In the rows, 128 means zero.
D: a few groups of rows, each row roughly a mix of its group's hidden directions; one row fits no group
D (98 x 12)
[[103 106  97  98 114 120 108 119 103 124 173 139]
 [123 143 129 129 123 127 185 109 111 173 137 142]
 [117 102 103  85 145 113 144  94 130 156 150 126]
 [117 102 102 165 155 113 108 115  92 109 108 123]
 [ 97 122 123 129 118 102 106 136  82  97 108 153]
 [147 148 116 109 102 142 142 108 108 104  82 152]
 [139  83 120 125 125 138 148 152 177 107 112 125]
 [133 122 158  94 125 107 117 148 126  72 141 137]
 [133 137 135 149 169 134 144 171 166 108 140 119]
 [148  95 136 123 119 145 157 102 182 123 135 127]
 [ 86 119 134 123 138 136 163 130 170  97 150 128]
 [120 157 167 111 116 150 140 108 120  88 150 150]
 [ 92 134 124 136 123 139 136 153  65 113 125 129]
 [136 125 111 117 116 116  97 146 106 102  72 117]
 [ 90 111 121 104 135  97  93 156 113 113 142 105]
 [119 161 125 103 112 136 141  93 145 149 162 162]
 [135 147 146 156  80 141 101 128 103 112 102 140]
 [121 129 130  96 180 111 146 125 121 161 112 101]
 [148 127 134 115 118 118 132 102  91 168 171 141]
 [124 113 113 175  99 135 136 150  89 100 119 122]
 [150 122 162 119 115 124 152  78 121 133 109  95]
 [129 113  92 156 154 107 100 160 115 118 104 109]
 [147 127  89 149 120 148 115 159 139 108 100 164]
 [144 166 139 112  93 133 135 109 142 152 171 114]
 [136  68 109 131 147 133 126 108 144 122 121  91]
 [146 108 135 145 149 155 154  77 151 142 140 117]
 [116  91 135 131 151 169 168 151 136 118 108 130]
 [124 159 150 121 104 157 136  96 145 107 157 157]
 [125 127 143 107 135 126  92 142 136  90 177 146]
 [117 125 162 124 158 151 146  80 115 141 120 156]
 [138 101  96 134 108 128 140  94 101 174 134 121]
 [121 139 113 163 134 144 149 110 136 178  98 108]
 [133  98 152 134 123 135 113 119  91  92  94 100]
 [130  82 122 158 127 136 153 115 167 128 117  98]
 [104 142 128 134 130 138 164  87 126 173 124 106]
 [141 127  89 159 122 170 130 118 152 138 138 163]
 [140 137 118 107  85 119 129 174 162 121 143 113]
 [117 131 147 147 147 121 145 116 130 186 156 104]
 [160 113 164 138 133 119 166 139 144 129 165 149]
 [114  84 121  99 105 108 136  97 110 115 128  96]
 [135  89  89 164 118 129 135 130 130 102 135  93]
 [132 168 142 159  90 132 112 158 116 116 122 156]
 [ 94 123 104 113 130 103 146 177 111 127 140 155]
 [132  76  94 129 108 133 124 100 152 120 156 130]
 [105 110 114 151 148 108 106 122  83 104 101 141]
 [136 148 131 170  85 141 110 151 138 104 133 154]
 [117 154 132 150 158 127 125 183 145 140 143 152]
 [160 135 143 111 133 116 117  97 184 149 132 138]
 [118 174 128 116 109 105 124 146  96 159 126 159]
 [137 114  97 147  87  99 111 108 128 101 150 109]
 [108 125 102 137 119 167 132  89 161 107 104 116]
 [122 172 136 117 123  94  88 114  98 140 131 146]
 [114 164 132 112 118 106 139 160 104 125 155 168]
 [135 144 109 142  96 148 115  91 162 165 129 140]
 [132 170 137 161 116 122 116 179 120 130 111 143]
 [117 169 161 101 170 125 155 143 122 123 135 131]
 [137 129 130 167 154 139 114 166 163 140 157 144]
 [127 166 179 110 145 117 143 149 134 107 143 146]
 [126  86 113 159 159 161 157 132 125 120 116 107]
 [167 104 133 148 116 135 139 123 149 102  80 115]
 [138 110 150 115 122 123 133  70 162 124 129 157]
 [118 155 106 130 126 144 159 130 118 156 152 177]
 [142 115  83 144 109 153 104 107 126 127  86 122]
 [130  90  99 113 149 131 136  93 160 155 137 107]
 [142 116 109 159 185 141 126 139 131 147 110 102]
 [ 90 112  85 141 138 132 110 168 149 114 129 134]
 [119 140 134 102  66 105 121 126 128 106 148 145]
 [130 140 109 144 171 107  92 158 111 140 100 121]
 [162 140 132 116 108 115 121  98 179 145 153 121]
 [165 123 170 116 126 113 151 131 123 122 169 153]
 [103 111 115 145 124 144 172  94 155 142 113 103]
 [124 143 148 126 137 146 150 136 152  82 170 149]
 [ 97 139 113 100 122 116 103 140 110  95  86 113]
 [120  85 113  92 127 125 141  88 125 116 161 131]
 [117  99 144 136 144 176 176 110 124 126 128 129]
 [128 130  94 131 123 132  69 124 101 144 105 111]
 [144 117 126 157 126 146 106 109 143 150  81  93]
 [134 125 148 136 172 125 128 152 118 127  86  87]
 [127 102 159 111 131 137 125 103  90  91 106 104]
 [115  95  95 148 123 117 122 169 114  93 110 115]
 [140 179 133 103 119 108 102 160 138 156 136 126]
 [140  96 144 123 140 163 167 117 173 132 125 129]
 [121 131 151 115 171 109 143 170 101 105 119 113]
 [124 109 112 169 170 149 138 109  97 133 122 107]
 [124  73 122 151 144 150 156 104 134 105 115 127]
 [114 131 145 118 144 127 123 147 146 111 192 152]
 [130 115 161 132 142 129 136 119 156 128 192 129]
 [136  98 129 123 157 142 128  93 143 142  99  83]
 [152 113 153 154 143 145 102 124 175 106 142 111]
 [124 125 167 116 117 144 133 116 100  70 135 133]
 [128 164 118 118  86 126 128 166 117 134 160 103]
 [126  82  99 125  91 122 121 112 124 107 161 147]
 [122 147  77 140 119 168 106 121 133 126 116 160]
 [135 160 132 160  89 129 101 146 110 145  96 140]
 [136  78 139 137 126 118 157 118 147 137 174 119]
 [151 118 137 170 142 154 139 127 175 138 152 137]
 [163 153 171 149 139 151 131  99 154 136 133 124]
 [128 189 160 138 140 131 129 156 121 139 104 132]]
one row of each group, then the others: which group is each in?
[129  67 124 115 126 129 124  99 110  98 126 105]
G
[157 126 141 108 115 112 103 100  81 153 146 120]
B
[134 148 105 119  92  92  98 168 133 119 137 116]
A

[109 134 148 106 118 125 185  87 123 136 132 118]
B
[140 119 156 161 116 146 112 144 116  81 101 111]
G
[153 146 149  95 129 127 127 137 185 153 128 138]
A
[126 156 125 146 179 136 116 139  94 160 117 116]
A
[126 114 109 112 116  99 105 151  92 119  84 111]
B
[124 123 151 123 148  99 114 184 133 111 158 137]
B
[116 118  96 134 129 148  72 136 148  94 122 123]
B
[121 129 112  95 127 132 137  74 143 169 142 134]
G
[132 109 111 134  72 129 100  95 105 137 118 138]
G
